One turn moves every row onto another: examples first, then more rows asked
Z_779: [  8  -5   1   0  -7  -7   5   3  -3 -10   0  -9   3   6   3  -9  25 -22
  14 -10   5   7   6 -11  -3 -19   7 -15   1 -13  23   2  18   7   3   2
  -4   4]
Z_205: [ 13   1 -12   6   0   4   1  -9  11  -1   1   7  -5   4   3  11 -24  14
  -1   7  -5  -6  -5  13  -2   7 -23  -2 -19  11 -12 -11 -12   7  -2  -8
  10   3]
Z_202: [  0 -10   8 -12   1 -11   4  -6  -9  -5   4  -9   6   9   5 -14  20 -24
   6 -10  -1  12   2 -14  -4 -16  10 -13  -2 -21  16  10  12   2   2   1
  -5   4]
Z_583: [-14   3   9 -10   6   3 -14  -5   6   4   0   7  -8 -17  15   4   9   8
  -9  -2  -4   3  -3   4  11  10   5   1  22  -3   1  -3 -10 -15   2   5
 -18 -23]
Z_56: [ 13  -3   0   5   6   0  12  -3   3   2   3   1  -6   8   1  13 -17  23
  -9  11  -6  -6  -9  12   0   7 -23   1 -14  10 -15  -2 -16   9   4  -9
  13   4]
Z_337: [ -9   5   8 -11   4   3 -14  -8   7   5  -3   6 -10 -17  11   4  10   9
  -8   0  -2  -1  -6   5  12   6   4   3  22  -2   6  -6  -7 -11   6   7
 -19 -20]
Z_334: [  9   1  -9  13   5   5   9  -9   6  -2   5   6  -5   3  -1  12 -20  17
  -7  12  -5  -6  -6  15  -3  11 -21   2 -15   9 -16  -3 -11   6  -2 -10
  13   4]
Z_546: [  0  -8   1  -7  -2  -7  -1 -11  -7  -3   0  -8   3   4   2 -12  20 -25
  13  -8   2   8   2 -10  -5 -17   8  -8   0 -19  23   3  19   4   3   3
  -7   4]
Z_109: [ 15  -5  -4  -1   3  -3  13   3   7   2   4   0  -6  10   4  11 -18  20
  -5   6  -8  -6 -14  14  -2  10 -21  -2 -16   6 -17  -8 -15  10   2  -8
  11   7]
Z_447: [  4  -8   4  -3  -2 -11  12   6  -8 -11   4 -10   5   9   5 -11  25 -20
   7 -10   1  11   6 -15  -3 -15   8 -17   0 -16  17  11  12   2   2  -2
  -5   4]
Z_132: [  9  -3 -10   8   5   3  13   0   7   1   4   4  -6   5   3  13 -19  19
  -4   7  -6  -7 -10  18  -4  12 -19   2 -14   3 -17  -6 -12   7  -4  -9
  14   7]
Z_95: [ -1  -7  -3  10   1  -1   7   1  -6  -7  -1  -5   0   1   4  -8  21 -21
  16  -9   5   6  11  -8  -8 -20   8 -12   5 -13  26   4  16   5  -4  -3
  -3   4]
Z_554: [ -6   4   9 -15  -2  -2 -14  -9   7   1  -1   4 -10 -16  13   4  15   8
  -9   0  -7   1  -8   2  14   9   4   3  19  -4   2  -6  -5 -13   9  10
 -20 -19]
Z_76: [ -8   4  11 -15   3  -1 -12  -6   5  -1   3   6  -6 -16  14   2  12   9
 -12  -2  -7   4  -6   1  14  11   5  -1  17  -5  -2   0  -9 -16   6   8
 -18 -21]
Z_626: [ -7  -9   2   1   8  -2   4  -8 -10  -2  -1  -7   1   1   1 -12  20 -25
  13 -10   2   8   5  -6 -10 -17   8  -5   5 -19  24   6  19   4  -5   0
  -5   2]
Z_614: [ -3  -8   2   6   5  -3  14   7 -10 -10   6  -7   4   6   6  -8  22 -20
  10 -11   3  11  10 -11  -6 -16   7 -18   6 -16  19  12  11   2  -5  -5
  -2   3]
Z_951: [ 18  -1  -3  -1   1   1   4  -4   9   1  -1   3  -4  10   3  10 -24  17
  -4   9  -5  -7  -9  10   0   3 -26  -2 -18  12 -12  -9 -16   9   3  -8
  11   2]
Z_714: [ 17  -2  -7  -2  -3  -2   7  -2  11   0   0   3  -6   8   5  11 -23  16
  -1   6  -6  -8 -13  14  -2   7 -21  -2 -17   8 -14 -15 -11   9   2  -5
  11   3]
Z_557: [ 11  -1 -15   6   0   3   6  -4  11   1   2   6  -9   4   4  11 -22  15
   0   8  -4  -8  -8  17  -4  10 -20   2 -15   8 -14 -14  -9  10  -4  -7
  12   6]
Z_852: [-10 -11   8  -4   9  -4   8  -3 -13  -2   3  -8   5   4   4 -12  20 -23
   7 -10   1  11   6 -10  -9 -13  11 -10   5 -22  20  13  11   1  -5  -4
  -4   2]

Z_202 turns into Z_546
Z_337 turns into Z_583
Now find these:
Z_132 turns into Z_109
Z_95 turns into Z_614
Z_56 turns into Z_951

